One turn sends every row of this set to another row. A few are shown first. Where does it send the rows asked after them?
gozal: [ 23.3  -3.3 -13.1  37.9 -39.1 -34.0 -19.8   1.9 -35.6  16.2 -26.3  38.1]
bos: [ 11.6  20.3 -18.4   8.3 -20.4 -33.2  -9.5  -4.4  -9.0  -1.6 -59.1  25.6]
zekip: [-21.7 -16.8  33.8  21.3 -25.4 -14.8 -32.0 -28.6  12.1  18.5 -17.7  -3.8]
zis: [  7.7 -14.6  -3.3  13.4 -34.7  -6.2 -18.7  15.2   9.0  -4.8 -37.5  -6.2]
somuz: [-28.0 -13.4  20.4  35.2 -25.3  -8.9   0.1  23.9  -3.6   2.5 -37.3   2.2]
Levib: [-23.1 -22.8  20.1  42.2 -40.4 -38.5 -34.1 -14.0 -40.6   7.3 -31.4  -1.1]
Baza: [ 11.1 -31.9  11.4  40.3 -12.8 -25.6 -20.0   3.4   8.7  15.3  -8.4  29.0]
gabi: [ -0.8   4.0 -28.6  29.1  -5.3 -36.7 -12.9 -29.1 -24.0  33.9 -39.3  35.3]
Buri: [-25.4  -1.6  14.7 -21.8  -2.0 -49.7  21.1  -5.5 -43.1   9.0 -15.5  19.6]
kude: [-31.0 -33.1  26.5  11.7 -33.2 -21.7 -10.9  -3.2 -38.8  36.3  10.1  -5.6]
Duzet: [  8.3  28.6  27.1  -6.3 -30.4 -22.5   7.2 -13.2 -51.2  28.3 -40.9  -4.1]
tupal: [ 10.7   5.2  30.9   1.2 -28.0 -40.5  23.8  -4.5  15.8  22.8  -5.0  10.5]
Dep: [ 14.4 -11.2  -7.2  19.5  -1.0 -19.4   8.5  -3.4   3.2  -3.2 -33.7  38.6]
Virer: [-20.4  33.1  10.7 -16.6 -32.2 -41.6   1.3 -32.0 -36.2  10.6 -19.1  -6.6]
vod: [ -5.4 -37.4  27.4  32.3   4.2 -43.4 -10.2 -13.7 -28.7  11.5   3.4  13.3]
kov: [-33.6   2.9  27.6   3.9 -29.6 -31.6  11.4  -6.8 -57.8  -8.1 -26.6  16.4]
tek: [ 24.8  29.7  -0.2  35.0 -29.7 -14.4   2.0 -12.6 -12.9  -7.2 -19.8   8.5]
rigi: [ -4.5  10.3 -32.4 -16.6  -0.4  -7.7 -16.6  -5.1 -38.1  17.7 -24.9  22.3]
Nez: [-13.1   5.0  25.4 -10.7 -24.9 -28.6 -16.9 -23.2 -47.5  48.3  -6.4 -18.8]
mosif: [ -2.6   1.6 -22.0  -9.0 -49.5 -50.1 -27.7 -16.1 -52.7  24.5 -24.0  19.0]
Padop: [ -6.6  19.7 -27.4  25.5 -34.7 -14.4 -45.2  -6.3  -9.0  21.5 -25.7  23.1]
Sape: [ -5.0 -14.8  41.5 -18.1 -31.1 -13.5   1.3  10.6 -18.9   8.7  -5.3 -14.5]
boke: [ 22.1  -9.1  -4.5  28.8 -27.3   5.3 -30.1 -10.6  -6.3  33.4 -30.2  -1.5]
kenol: [ -4.3  24.4  -6.8  12.2 -49.9 -10.0 -26.6 -23.1 -28.7  21.9 -36.8 -17.2]
zofa: [  6.7  39.8  -1.1 -11.5 -36.0 -22.2  -4.7 -27.2   3.3  21.4 -26.1  11.3]
Zoz: [ -7.0 -41.1 -16.8  11.4   1.7 -16.0 -12.0  -2.5  -0.1  18.4  -8.1  21.1]
mubib: [-11.7  17.0   4.7   3.1 -16.0   3.6  16.6  -4.2 -16.4   0.6 -31.6 -24.6]
fir: [-31.8  -0.4   4.2   5.3 -21.5 -44.7  -3.0 -13.8 -65.1  40.2 -16.6  24.8]
romib: [  1.1   5.9   6.6  18.0   3.6 -30.6 -36.5 -48.3 -27.7   6.7  -5.2  13.9]
Mifi: [-55.3  -6.6  16.9  -8.4 -29.1 -30.6  -7.0  -2.0 -14.9   8.0 -22.4 -17.2]
gete: [ 23.3  30.9  10.1  14.2 -41.6 -38.0 -23.1 -15.6  -8.5  40.3 -28.4  -5.8]
ror: [ 10.3  17.2  20.8 -14.3 -32.2 -24.6  -3.2   8.9  -0.3 -17.7 -34.2   3.3]
pusos: [-19.9  19.4 -14.9  -2.9 -50.5 -41.0  -4.6  22.3  -5.2   5.8 -14.7  25.9]
Bavet: [ 15.1  24.6  -5.3   8.0 -24.3 -60.5   8.7  -9.2 -31.8   5.2  -2.1  30.0]
gado: [  1.3 -36.0  26.7  13.6 -22.2 -14.5  15.7   2.7 -29.8  35.9 -40.6  -7.0]
gega: [-29.7 -24.0  25.2  -9.3 -11.2 -58.7 -23.0 -21.0 -12.9  34.9  -4.6  16.2]
kipu: [ -4.7   4.8  15.1 -30.6 -40.0 -28.8  28.4  -0.4 -27.6  15.9 -39.3  -3.5]
dilu: [  8.4   5.2   8.1  16.3   3.2 -21.1  30.9  19.8 -21.2   7.2 -23.6  15.1]
funib: [  4.2 -13.6 -26.8  23.1 -38.1 -30.2 -37.9   7.7   4.2  34.4 -25.4   4.5]
tusa: [-18.6 -34.1  10.2  12.1 -11.4 -47.3   2.7  21.3 -19.7   4.2 -14.6  39.7]
guf: [ -2.7 -25.8 -12.9  35.4   5.1  -8.9 -35.0  -3.7 -30.1  27.9 -17.6  17.9]
vazu: [ 10.2 -31.6   0.6   3.2 -12.1 -41.5 -21.2  -7.1 -35.9  46.6 -21.7  41.8]
ver: [ -4.9 -22.4   3.0 -14.3 -20.7 -12.9 -34.5 -38.9 -30.4  42.8 -28.1  -0.5]
fota: [-22.6 -17.2  -2.2  39.1 -16.4 -41.2 -17.1 -30.3 -35.6  45.0  -2.5  19.3]
muta: [-23.1 -25.6  33.8   5.8 -36.8 -55.0  14.4   3.9 -35.5  -1.3 -17.4   2.1]
nes: [ -0.4  -0.8  24.4   2.9 -45.3 -19.5 -31.6  -6.9  -3.2  19.3 -11.1 -33.2]
Div: [-29.4 -24.4  13.8  11.7  -3.0 -35.4   3.5 -17.7 -16.5 -12.2   4.1  30.7]
kamif: [-14.9   2.9  -4.3  25.2  -9.9 -52.9   5.6 -16.4 -29.5   8.1 -19.2  57.0]

gozal moves to tek
kenol moves to Virer
guf moves to Padop
Where do these go?
Duzet moves to kov
Sape moves to kude
Dep moves to zis
romib moves to rigi
Bavet moves to dilu

One turn sends every row of this set to another row. A few are shown first. Where does it send the rows asked after them?
dek: [ -0.4  27.7 -17.4  30.7  44.2 -28.1 -15.8 -10.3 -41.9  -2.7 -17.9  23.1
 -64.0 -11.0   1.8   8.9  12.6   4.8 -22.2   3.9   2.9   2.1 -32.9 -15.8
  18.3  23.3   8.8  -0.5 -21.3 -27.5  42.2   8.8]
legu: [ 18.3  34.4   0.2  29.6  57.8  15.8 -34.7   4.7 -41.0  30.3  10.6  44.7
 -19.0   5.3 -45.8 -15.4 -12.0   7.9 -29.2   5.1   3.1  27.9  -8.2 -26.0
  11.4  15.5  38.1 -13.7  22.2  24.6  25.4 -14.6]
mam: [ -1.6  23.2  10.7   7.3  26.2  10.8  14.9  -6.6 -46.9 -29.8  -5.7   5.2
 -34.4  14.1 -21.2  -6.4  27.6 -18.3  -8.5   8.8   4.4  32.8  16.0  18.8
 -13.9  18.1 -21.0  24.8  12.2   0.0   3.0  18.7]
kibi: [ -6.0   8.2 -21.4  -8.7  38.0 -18.4  23.6   6.4 -35.5 -20.6  35.3  26.4
 -40.2 -24.0 -17.2 -32.3   9.8   3.3 -24.5 -50.7  -3.1  53.5 -26.1 -15.7
  -3.1  20.2  27.4 -20.3  23.3  10.4  14.6  35.4]
Sigo: [-25.9  29.4 -13.1  11.1  21.8  -7.4  18.2 -10.2 -22.4   0.9  -1.4  21.1
 -69.3 -23.9   9.0  -5.0  -3.2  -5.6 -30.5   6.0  -5.9   9.0 -35.7   0.4
  25.5  14.1   3.8 -18.0 -11.8  -8.6  63.2  11.5]
limi: [ -3.3  27.3  13.1   6.0  42.2   6.2   3.5 -18.5 -42.2 -14.0  -7.5   8.4
 -41.0  19.5 -24.6 -10.6  21.1  -2.9  -6.0  21.6   9.7  23.1  15.8  25.9
  -2.2  10.7 -26.7  18.3   5.4   0.5  -4.1  16.3]
vum: [ 15.6 -10.1 -11.9  26.3  43.2  19.2  -7.4  24.2 -61.1  -1.4  19.2  27.8
 -15.7  -6.7 -23.6 -21.0  12.9  -6.8 -37.3 -31.0 -21.3  52.2  -4.5 -43.7
  -3.7  17.5  32.2  -2.0  23.6   9.1  41.8   8.7]
rize: [ -6.9  15.1  17.0  50.1  -3.5  37.6 -12.9   8.0 -29.9  -0.2   8.7 -40.3
 -14.2  11.3 -32.4 -46.4  -6.2   0.5  -7.7 -19.2  14.1  25.9 -38.6   5.2
   6.7  11.7  28.8 -17.2 -18.9  16.2  62.1  -9.7]
vabo: [ -6.9 -12.0 -18.4  28.6  60.9  -3.4  11.9   1.5 -27.5  13.9  23.3 -14.2
 -17.7 -34.4 -30.9 -46.4  20.9  -7.9 -65.7 -14.6  -9.3  30.0 -30.0 -26.5
   9.8  39.9  21.6  -7.8  17.7  -1.0   3.2  -8.2]
Vuv: [  3.2  13.7 -20.3  33.7  10.9  15.4 -15.9   6.9 -65.1  -5.6  23.4 -36.1
 -24.9   6.7 -11.4 -14.4  -6.9  20.4  20.6 -46.9  28.0  40.5 -52.0  26.1
 -19.6  26.4  36.8  11.0  -7.8 -12.0  17.8   3.9]
kufol: [  6.5  29.3   8.3  30.2  -3.4  40.5   2.0   7.2 -42.0 -21.6  10.0 -38.4
 -30.5  12.0 -36.6 -63.0   1.2  -4.8 -25.5  -9.2   7.6  40.6 -60.0   3.6
   2.6   8.5  33.7 -11.8 -10.1  17.8  49.7   7.8]
ziba: [-11.6  28.8  -1.5  11.9  19.6   6.9  17.5 -27.7 -28.6 -19.6  -1.7   9.6
 -23.8   4.0 -31.7 -12.6  19.7 -22.6 -10.3  16.1   9.7  27.2  17.1  19.3
  -6.4  25.9 -25.8  27.2  21.0   8.0   8.9  -5.8]
sis: [-19.4  17.7  17.6  52.3  25.0   7.6 -10.5   8.9   5.1  18.1  14.2 -46.8
 -15.5  -0.6 -23.4 -38.2  -8.4  -0.9 -21.8 -12.1  17.3  14.9 -35.0  13.3
   9.2  19.0  11.5 -29.0 -15.6   8.3  38.6 -27.7]
fedu: [-11.4  18.4 -15.9  36.0   3.7   9.5 -33.8  -7.2 -48.9   5.3   1.8 -26.7
  -5.9   8.8 -25.0 -33.8 -24.7  28.0   6.6 -29.3  31.0  27.3 -50.6  42.9
   6.7  19.7  30.0  10.4  -6.8  12.7  21.8   0.7]
Koti: [-11.8  50.4 -39.7  13.3   3.6 -11.6 -13.9  -0.3 -49.8  13.6 -18.4  20.6
 -30.2  -4.0  -4.1  26.9  -6.3 -20.6 -10.4  -2.4  -8.1   4.3 -25.2   9.7
  23.2  14.2  17.3   2.6  15.5   7.0  48.6   6.3]
naz: [ -4.6  18.0  -1.2   1.3  12.3  23.2  31.3   8.7 -42.1 -23.9  19.7  -8.7
 -33.1 -18.3 -44.5 -60.5  16.0 -11.3 -47.5 -26.2  -2.7  46.0 -45.3 -15.9
   4.1  22.6  49.9 -15.1  14.9  16.4  23.3  30.3]
dud: [-14.9  16.6  -3.7  10.1  51.2 -13.1   0.3  17.5 -20.9  26.4  26.5  26.2
 -12.9 -16.3 -20.7   3.2 -20.8 -26.2 -36.6 -24.7  -6.8  45.0   3.3 -12.8
  -5.9  13.1  34.1 -25.1  37.5  11.2   8.5   3.3]
vupa: [ 13.0  46.6   5.0   3.8  33.1  19.5   9.7  10.9 -47.6   1.3  37.8  34.6
 -51.4  -1.2 -39.9  -5.7 -10.0 -10.6  -5.0 -24.8   9.3  49.6 -16.6 -31.6
 -17.0  12.6  57.7 -30.4  19.7   9.4  27.6  12.2]
bemu: [ -4.4  28.8  -1.3  10.1  32.1  19.1  18.7 -44.6 -42.2  -3.9   7.8   8.0
 -41.8   9.9 -35.1 -15.2  15.1  -7.8   4.1  28.7  11.1  23.1  15.1  10.0
  -0.2  13.4 -27.9  10.0   9.3   5.6  13.9  -6.7]
zor: [ -3.3  -4.6 -24.0  19.2  59.9 -24.0 -19.0  -1.2 -27.7   8.8   5.2  34.6
  -9.5 -17.5 -25.0 -42.3   4.7  22.4 -46.8 -23.7  -8.3  31.2 -17.8  -8.5
  25.8  24.5  10.5  -1.5  25.3  24.7  12.9   8.9]
guz: [ -4.9  11.8   9.2  52.1  32.0  11.5   7.3  23.1 -14.0   8.2  34.3 -57.2
 -36.6  -3.6 -10.7 -19.6   7.5 -10.1  -8.7 -31.2  14.5  26.7 -33.1  -4.4
 -18.4  27.0  16.6 -28.4 -18.8 -15.9  34.4 -22.7]
bom: [-16.3  47.2 -31.0   4.3  -7.4   9.1   9.1   2.4 -46.7   6.2  -3.0  18.0
 -44.3 -10.1   1.3  18.2  -7.5 -24.7 -13.9  -4.5 -13.6  14.1 -26.9   8.9
  21.1   9.3  18.3  -8.6  12.3   8.5  66.4  11.1]
vemer: [ 27.1  24.9 -16.7  12.5  41.6  12.1  -9.9  -8.0 -54.0 -13.5  16.3  43.2
 -46.8  -2.2 -45.1 -52.0  17.4  37.8 -15.6 -21.6   5.2  36.5 -37.8 -29.7
  15.6  21.7  34.1  -7.4   6.3  23.3  31.3  18.1]
lol: [  9.3  18.3 -24.9  22.5  21.5  16.0  -4.9   3.5 -82.7   2.8  26.4 -42.6
 -24.8  10.6 -18.5  -4.6 -14.9  -9.2   7.6 -32.6  14.9  50.7 -49.4   8.5
 -32.5  10.8  46.6  -1.6   2.8 -21.0   4.6   9.0]
fuge: [  6.1  50.5   0.1  -3.1  23.1  30.2  -7.2   0.9 -72.8  10.5  13.0   4.3
 -33.0   6.4 -57.5 -23.7 -18.1   0.1 -16.5  -8.1  17.9  40.3 -41.3   2.3
   0.2  11.5  74.6 -14.1  16.4  13.5  -3.1  25.2]
kibo: [ -1.6  43.9 -15.9  17.8  16.4   9.8 -30.7 -14.8 -60.1  13.4   1.9 -29.4
 -15.5  18.3 -40.7 -31.0 -32.2  17.6   1.8  -6.1  27.6  31.8 -60.4  39.4
   5.5   5.5  41.6  -3.3   2.5  12.8   1.2   8.9]
kofad: [-10.1  24.1   6.5  44.4  33.7   3.9  -8.9  -3.7   2.6   4.5   4.6 -38.1
 -19.7  -4.4 -29.9 -63.8  -3.4   1.6 -48.4   7.6  11.9  18.3 -56.4  14.7
  18.6  23.8   8.6 -15.3  -6.7  17.9  26.9 -22.6]
safu: [ -3.9  23.8  -3.6  12.1  14.6  25.0  29.1 -35.0 -44.5 -19.4  12.3   6.8
 -36.7   5.6 -32.5 -12.7  23.6 -26.5   1.6  14.9   5.5  31.5  17.7   1.9
 -12.8  19.4 -23.5  19.4  13.8   1.6  22.9  -4.4]
dop: [ 29.3  32.1  -6.7  55.2  53.7  19.8 -17.5  -6.3 -43.9  15.6  26.6 -37.6
 -41.8   7.0 -35.4 -23.8   3.3   5.7 -13.8   3.9  23.3  23.7 -51.6 -18.7
 -17.4  30.6  29.7  -6.1 -12.9 -19.8  16.7 -39.8]
rivun: [-27.5  10.1  -9.9   9.4   0.1  -0.3   3.1   7.3 -37.0  -7.7   5.8 -44.0
  -0.8  -1.4 -16.5 -43.6 -21.7 -12.5 -29.3 -30.1   1.6  44.7 -51.6  39.9
   2.1   4.2  25.7  -9.5  11.4  12.8  15.5  28.2]
bal: [-17.2  48.2 -17.7   6.2   4.7  12.6  13.2  -9.5 -35.0   7.3  -1.2  24.8
 -65.4 -11.5  -3.2   0.0 -10.6  -7.9 -17.2  10.0  -4.9   7.8 -36.7   6.3
  27.2   8.9  14.6 -16.5  -1.9   7.0  69.3   6.1]
Lubub: [-13.7  12.1   0.4   2.6  38.7  10.9  25.3 -31.9 -45.4  -5.6  11.2   0.4
 -40.0   7.2 -21.2 -10.6  19.0 -12.8  -0.1  17.7   2.4  30.0  20.8  13.0
  -5.3   7.9 -33.4   4.4   7.4  -4.3   5.9   9.1]
zimiv: [ -1.5  24.8 -31.0  26.5  33.3 -34.3 -17.0   1.2 -55.8  -1.8 -20.0  15.9
 -41.2  -8.5   5.0  25.8  16.8 -12.1 -18.1 -10.2  -7.0   7.4 -25.6 -15.1
  10.4  22.0  12.7   8.5  -5.6 -26.3  36.3  12.8]
nasob: [  2.2  21.9  10.1   7.0  39.1  23.0  15.4 -22.9 -58.0 -13.7   3.0   4.1
 -50.4  20.1 -25.0 -10.8  24.7  -4.4   5.5  20.2   6.1  29.5  16.0  10.4
  -8.1   6.7 -23.4   8.5  -0.7  -4.9   8.1  16.5]
gup: [ -9.1   8.4 -15.2   1.4  44.1   8.6   3.1  13.6 -73.9  24.2  24.3 -11.9
 -11.0 -10.9 -30.8  -0.1 -16.6 -24.9 -27.7 -27.3  -1.5  50.3 -19.2  -2.2
 -15.4  13.5  61.0 -11.2  29.0 -10.3 -17.1  22.4]
varab: [-27.4  -6.0  -3.9  36.4  -8.4  11.0 -11.4   6.2 -35.3  -1.9   6.4 -41.9
   6.6  -0.7 -13.7 -39.4 -18.7  -1.4 -13.8 -40.0  10.3  35.6 -38.4  31.8
   5.9  10.6  22.6  -0.1  -2.7  12.9  42.8   8.2]
Bipep: [ -6.1  26.1 -10.1  20.2  34.0  -9.4   8.7  -9.2 -37.6 -10.2  -4.4  20.7
 -77.3 -17.5   7.0  -0.7  10.6  -1.3 -25.2   2.1  -4.0  10.4 -35.2 -20.2
  15.0  18.1  10.0  -9.0 -24.4 -24.2  59.6  11.8]
vife: [ -8.8  18.1 -21.0  35.9  39.3 -16.1 -12.6   8.0 -30.8  14.7  26.8 -42.4
 -27.7  -7.1  -4.2  -8.0  -7.7  18.0   5.9 -41.4  32.8  27.7 -46.6  33.3
 -16.5  35.4  20.9  -1.4  -5.0 -19.2  -4.9 -11.0]
kugel: [  4.5  20.7 -18.2  23.1  73.6   3.2 -25.0  -6.8 -58.1  46.9  15.2  -1.1
 -13.3  -8.2 -45.6 -11.0 -12.2   5.9 -34.4   5.8  11.3  24.3 -26.0  -7.8
   4.5  28.0  46.2  -8.1  20.6  -4.7 -23.0 -12.3]
soko: [  2.8  -3.0  -4.0  49.0  39.3   9.5  16.9  14.5 -21.7  -4.4  31.0 -54.9
 -27.4 -15.0 -11.6 -36.7  13.0 -23.9 -42.5 -17.5  -1.9  37.9 -42.2 -16.2
 -19.1  28.2  12.6 -13.1  -5.7 -18.1  30.9 -21.4]
Fege: [  7.1  44.9 -34.9  23.4  13.9 -13.8 -22.3   2.1 -66.0   3.5 -20.8  18.7
 -36.6   3.1  -7.8  31.9  10.2 -15.1  -5.2  -8.8  -5.4   6.4 -24.9  -8.9
  14.3  17.2  24.4  10.4   0.7 -10.3  46.1   7.6]
bimuk: [  5.7  39.7   9.1  13.8  18.9  19.6   8.3 -20.0 -43.0 -27.7  -7.0  15.0
 -35.8  17.6 -36.6 -11.6  25.6 -15.2  -3.6  19.5  14.0  25.0  10.5  15.4
  -9.3  23.6 -15.2  29.8  13.5   8.7  12.3   3.2]
sadas: [ -6.9  51.3  -8.0  -3.6  49.7 -22.6  -3.0 -12.7 -16.1  12.8  25.4  43.6
 -42.7 -14.4 -44.1 -29.7 -18.2  18.3 -15.5 -15.3  21.3  30.6 -29.8   1.9
  14.0  18.4  35.8 -28.4  23.2  24.6   0.0  11.5]
Malok: [-26.9  34.7  -3.6 -10.4  23.2  -5.4   7.5  -1.6 -27.4   4.8   7.5  -0.2
 -15.8 -15.0 -48.6 -45.8 -16.6  -4.6 -46.0 -16.9  11.2  33.4 -44.0  25.2
  18.8  17.7  48.0 -17.9  24.2  25.3 -10.2  33.7]
tus: [ 12.0  36.0  -0.4  49.8  43.2   9.1 -14.6   7.9 -26.1  14.3  28.8 -41.3
 -50.0   6.1 -21.6 -16.5   2.8  20.1   8.9 -19.7  36.6  17.6 -47.1   7.1
 -15.0  32.2  25.9 -17.2 -20.2 -16.5  14.8 -30.9]
relos: [ 10.3  28.7  -3.8  23.2  41.1  18.0   1.9 -12.7 -26.3   1.0  13.4   4.1
 -35.5 -17.0 -61.6 -73.0  19.5  15.6 -54.0   4.6   9.4  19.5 -51.4 -21.8
  24.9  35.7  38.0 -11.8   5.5  22.6  16.8  -4.6]
resa: [ 27.3   5.0 -14.6  33.9  61.5  31.7  -2.6   2.7 -71.9  16.9  28.9  -8.3
 -32.2 -11.5 -41.6 -24.3  20.8  -2.2 -35.1  -6.8  -2.0  36.8 -27.1 -48.6
  -7.4  31.9  47.7  -3.8   7.7 -14.5   9.6 -14.4]
nevom: [ -7.0  15.4 -28.9  35.4  59.1 -21.3 -16.4  -8.3 -37.4  31.8  23.5 -43.3
 -15.4  -6.2 -13.6  -6.8 -19.4  -3.9 -16.7 -13.7  19.7  28.3 -43.4  19.2
 -17.6  25.0  20.4  -5.3   5.8 -21.9 -18.3 -20.6]

safu moves to nasob
kibo moves to kofad
Where do these go?
dek moves to Koti
guz moves to Vuv
vemer moves to legu
gup moves to naz

